(in the rows, 128 means zero)
A single turn carries every row of the set below to another of its rows. Some are shown first; where does it send the rows asked next?
Tuv: [176 132 119 108 156 141 127 125 115 106  94 106 148 133 137 126  81 140
 124]
sotuk: [184 136 129 107 131 138 134 131  94 101  91 113 134 141 130 120  93 140
 139]
gilo: [108 135 149  98 138 133 105 126 110 104 122 139 142 129  92 100  82 159
 149]
tufe: [120 115 124 142 134 122 116 108  87 110  83 135 145 156 120 107 114 153
 149]
sut: [128 144 133 133 142 135 125 113 103 105 175 107 142 145 135 118  88 116
 144]
gogir: [142 148 128 105 146  86 148 114  98  81 122 123 152 135 131 133 101 162
 155]
kebo: [170 149 111 114 138 143 125 119 101 105  85 122 144 145 134 132  86 116
 131]
Femu: [109 112 132 128 152 118 138 118 100 106  91 105 134 151 139 125 102 173
 142]
zadog: [140 139 135 138 135 128 119 111  96 104 172 116 144 143 117 106  95 117
 153]
Rano: [134 137 137 132 147 116 132 112 103 101 172 102 139 137 118 118  88 126
 152]
vam: [ 88 148 140  93 148 136 117 124 119 103 121 127 138 133 109 123  70 149
 141]
nedil: [105 119 120 137 147 149 114 115 101 116  94 123 151 162 158 117 104 151
 126]
kig: [ 96 151 145  97 125 155 104 129 105 108 124 143 139 145 114 107  82 143
 142]
gov: [132 153 126 103 144 140 128 125 105  95 138 125 166 149 180 129  98 153
 127]
Lum: [154 147 116 122 133 120 104 108  93  96 124 158 179 143 132 105 112 140
 144]

Rano turns into zadog
gilo turns into kig
sotuk turns into kebo
Now these:
nedil turns into Femu
Lum turns into gov

A single turn carries every row of the set below to another of its rows. Some are shown first; where does it send the rows asked next?
bog: [140 118 152 112 119  92 127 147 137 131 131 120 119 110 152 144 138 146
 158 145 160 144 138 164 102 154 142 142 129  97 130 117 132 115 127]
mugag: [111 127 143 151 127 147 116 112 126 165 128 151  95 102 126 154 121 136
 130 120 153 160 123 131 130 116 102 115 134 116 132 124 153 115 107]
muza: [139 118 149 107 114 106 125 145 140 138 132 128 109 109 145 151 131 149
 163 149 165 144 140 161 100 159 135 143 134  99 126 124 126 107 148]
toda: [110 127 138 121 116 142 136 141 128 151 123 143 134 101 124 129 167 150
 121 130 125 113 161 147 133 115 139 116 113 137 114 159 146 130 128]
gefep: [163 127 142  98 108 145 150 113 114 122 111 160 123 139 156 118 146 135
 123 126 127 119 134 133 122 123 112 124 112 136 130 142 125 137 142]
naba: [116 113 158 147 105 114 115 131 108 127 148 115 101 141 142 145 116 119
 124 121 143 153 101 129 138 103 122 120 127  95 104 120 111 126 141]
gakuz: [107 107 155 102 143  96 147 166 125 143 123 146 120 117 115 123 119 126
 127 116 114 158 153 152 112 117 115 134 124  95 113 118 114 143 162]
gugis: [102 124 139 120 119 141 135 146 128 153 124 143 125  98 123 135 171 152
 120 116 131 110 159 145 125 121 137 110 112 132 116 157 150 126 129]
sugug: [100 144 168 112  94 134 143 141 132 141 131 158 124 133 136 135 148 136
 115 135 109 117 144 100 112 133 125 129 113  93 144 140 129  87 135]
bom: [107 144 172 113  94 140 141 147 141 130 121 159 120 138 139 138 139 122
 123 130 115 123 140 105 108 125 125 140 120  91 145 129 130  82 136]
Melik: [106 129 101 140 123 133 133 147 111 133 122 122  97 114 136 130 106 130
 101 151 133 106 122 153 101 122 126 106 133  93 126 114 123 121 119]
rafo: [123 106 144 134 103 113 119 138 107 122 148 115 112 150 137 144 120 119
 125 126 157 144 101 126 146 104 126 118 130  99 104 125 122 137 144]
rugu: [120 112 154 140 108 114 113 125 109 120 147 122 105 141 147 150 114 117
 122 121 152 145 104 126 143 108 114 120 127 108  96 119 120 132 143]
musok: [ 98 105 160 109 135 101 146 167 126 136 126 152 119 127 110 138 118 123
 140 114 122 156 154 158 117 110 125 132 118  88 120 127 109 142 160]
mev: [141 113 152 123 112  91 124 136 138 142 128 126 111 109 146 142 127 150
 165 148 167 145 135 160  97 145 131 146 126 114 128 117 122 118 136]
Nemip: [169 116 135 104 112 140 145 107 115 133 125 168 116 132 162 116 146 129
 128 120 127 118 141 129 122 129 122 120 117 137 130 139 130 130 145]
dibiz: [118 108 128  85 133 117 140 121 157 141 120 164 121 121 105 141 137 158
 133 116 116 135 104 149 110 139 126 130 136  77 142 108 135 116 144]
zuga: [120 111 151 140 106 117 108 129 105 127 154 120 114 142 142 148 124 107
 124 128 150 143 108 130 142 107 119 125 130 104 100 121 114 139 147]
fakun: [104 138 171 110  91 133 134 141 140 130 140 156 118 132 149 138 142 132
 116 143 117 112 137 100 103 118 138 131 119  94 148 131 128  91 129]
Fomun: [106 133 142 122 116 146 124 150 140 149 131 143 128 101 116 133 168 145
 120 123 130 105 155 147 135 120 137 108 114 134 111 145 146 125 128]
nisi: [131 100 124  92 136 114 130 120 146 131 129 174 116 130 107 150 145 160
 129 121 116 139 105 139  97 138 124 134 143  81 134 115 135 114 138]
lofuz: [105 133 104 132 143 136 142 145 100 136 122 133  95 125 136 131 108 125
  99 157 138 109 126 155 103 117 130 106 117 107 130 119 128 124 122]
Demig: [106 112 149 106 137  93 148 164 134 141 123 155 126 118 111 131 121 131
 136 116 123 158 159 157 118 110 109 131 121  99 123 116  99 132 156]
beba: [109 128 101 132 124 136 151 138 108 138 128 124  94 111 132 139 106 125
 103 157 132 108 123 159 105 124 132 105 137 101 123 111 121 117 125]
tezi: [125 117 141 144 107 110 107 121 113 122 153 126  98 150 137 156 121 122
 121 129 146 150 108 127 144 111 127 118 133 101 104 121 110 129 145]
Pip: [103 110 156 101 141  97 156 156 132 140 123 161 121 123 106 130 119 124
 136 113 119 154 154 150 108 123 116 134 114  92 132 124 107 142 157]
fek: [157 117 136 106 115 149 146 116 109 138 109 159 121 128 160 120 143 132
 121 126 125 113 138 130 121 123 119 129 119 151 129 142 122 133 144]
Reb: [107 144 175 106  92 137 139 136 126 132 141 150 113 129 136 139 135 129
 119 137 115 114 140 101 107 121 141 130 121  90 146 131 126  83 141]
Vil: [107 108 159 100 133  96 148 165 130 144 121 156 117 120 103 140 120 133
 136 117 122 163 152 151 109 116 110 132 110  92 125 123 109 144 152]
rada: [140 121 158 106 115  99 130 143 138 135 127 118 105 102 148 152 138 147
 162 153 162 145 140 161 105 151 137 137 134 100 127 123 132 115 141]
mose: [103 129 155 155 122 147 125 114 122 165 126 161  94 106 132 159 113 144
 124 119 147 158 119 134 132 110 108 122 136 103 132 125 142 130 108]
somo: [119 123 145 116 120 145 137 151 127 148 134 132 129 102 123 133 167 142
 116 129 134 106 153 141 127 112 132 114 111 132 104 164 148 121 128]
Rofe: [114 126 149 143 127 149 120 108 118 155 124 152  97 115 133 159 111 139
 126 120 156 161 121 141 135 107  97 116 134 119 131 115 141 120 103]
kidog: [105 127 105 134 127 133 149 141 104 133 125 120  88 113 131 137 109 122
 111 160 135 115 113 151  98 119 134 103 125 106 118 111 122 118 126]
kigaf: [148 109 154 103 115  97 121 139 143 143 123 127 105 115 146 153 130 150
 169 141 157 147 133 163 101 141 136 145 127  97 126 116 123 119 128]
rus: [106 128 104 139 137 134 138 135 107 125 128 118 103 115 137 136 105 116
  96 148 141 112 122 157 108 114 127 105 130 113 129 118 122 126 127]
Paba: [113 131 146 144 129 142 118 114 115 159 127 157  94 105 126 160 107 147
 117 121 154 163 118 126 129 114 103 124 123 113 129 123 138 120 101]
dob: [106 148 176 111  94 135 142 137 128 135 131 150 116 136 130 140 140 125
 117 143 118 107 144 109 114 119 140 134 125  95 149 130 137  84 137]
Fev: [134 104 126  89 141 117 137 127 152 146 128 170 111 131 104 144 136 151
 129 112 117 143 110 142 101 137 120 130 138  74 146 112 126 119 139]
Kipiz: [132 104 118  85 139 116 143 125 154 139 128 168 120 129 115 142 132 149
 122 122 109 142 114 147  98 145 126 133 134  74 137 113 131 118 145]
mot: [161 117 136  97 115 137 146 109 109 137 116 163 121 141 155 120 146 137
 118 128 120 109 127 125 116 135 120 130 120 138 123 133 126 137 152]
Liv: [134  98 128  90 137 116 134 121 154 138 123 167 112 135 108 146 128 152
 134 120 110 140 106 137 106 141 123 125 144  79 141 112 135 120 136]
Zago: [113 128 152 150 123 138 115 113 116 163 125 152  94 116 135 161 109 137
 131 121 151 169 125 135 129 112  95 118 129 107 126 117 145 120 111]
palu: [116 131 144 121 120 139 131 136 135 151 127 139 121  96 134 132 165 148
 122 130 135 100 160 143 136 116 136 116 115 136 117 160 150 125 124]
guvan: [155 125 132 101 115 139 146 115 107 130 114 164 131 131 151 118 144 132
 121 121 123 115 142 122 123 129 116 127 118 144 128 143 115 131 150]

kigaf turns into rus
Rofe turns into guvan
fakun turns into bog
Now these:
mev turns into lofuz
fek turns into Pip
dob turns into muza
beba turns into Reb
mugag turns into mot
zuga turns into gugis
palu turns into Kipiz
mose turns into Nemip
dibiz turns into tezi
nisi turns into rafo
Fev turns into rugu
Paba turns into gefep

A single turn carries every row of the set below to another of its rows. Some are shown first; where does it send the rows asked next?
bitup: [115 129 137 127 104 135 147 129 113 129 149 147 145 149 160 135]
Biv: [118 122 172 118 124 166  98 152 127 129 131 118 139 134 115 120]
Mogo: [121 125 165 123 135 161 107 145 125 132 115 106 134 133  97 126]
Fipib: [135 128 162 116 115 156 134 117 113 140 136 136 139 100 150 133]
Fep: [152 118 145 138 141 125 139 165 151 134 126  98 118 147 127 130]
der: [108 145 141 135  92 149 112 150 117 140 113 127 157 146 135 107]
Bes: [139 128 112 119 119 156 125 133 126 125 103  94 125 114 134 112]
Patod: [138 148 157 122 106 168 142 124 119 141 141 123 131 142 101 165]
dar: [153 124 110 137 106 148 117 141 122 124 113  97 126 119 124 110]
reg: [113 160 148 125  94 160 124 143 113 140 101 131 144 145 124 110]
napog: [144 136 140 147 123 140 158 151 128 123 134 138 121 165 139 165]
Kar: [159 135 142 152 144 159 123 133 119 109 128 121 112 112 131 142]
rema: [139 157 180 121 142 132 134 150 123 123 154 106 133 142 135 142]
Nas: [166 125 145 139 124 117 131 159 140 142 140  96 118 142 128 129]
pumu: [114 155 145 118 107 135 156 143 112 125 134 141 151 146 161 133]
marol: [122 137 141 122  98 136 145 138  99 132 148 148 146 143 161 129]
vodi: [146 126 118 138 119 147 131 141 134 132  97 104 129 110 128 106]
nal: [114 139 140 121  87 153 114 150 107 135 112 119 154 144 124 105]
nipan: [161 130 138 149 126 124 141 152 143 145 141  93 120 142 125 116]
nakon: [148 126 141 137 107 139 147 150 118 136 140 128 123 167 137 172]
mafog: [126 156 152 129 115 167 142 120 105 124 130 132 135 144 107 163]
buze: [157 144 137 149 126 174 109 139 121 103 134 121 116 118 128 137]
nof: [139 130 103 139 110 157 118 144 123 126 112  91 134 124 133 113]
suk: [114 147 140 112 119 138 152 135 111 126 154 145 135 151 157 129]
Povor: [148 124 149 143 107 140 153 145 129 140 131 116 126 170 143 169]
Visit: [104 146 131 120  98 156 133 143 118 134 104 123 153 140 116 108]
tira: [155 129 148 139 136 125 132 153 150 144 132 108 110 143 116 114]
vobel: [127 145 161 115 125 145 134 117 108 134 127 125 144  97 143 120]
Geb: [153 163 166 118 130 138 129 147 132 126 162  96 132 128 136 136]
Fir: [150 134 147 138 122 147 145 151 128 132 121 126 113 162 149 174]

mafog turns into rema
dar turns into nal
Now these:
nof turns into der
Bes turns into reg
napog turns into Fep
Fipib turns into Patod

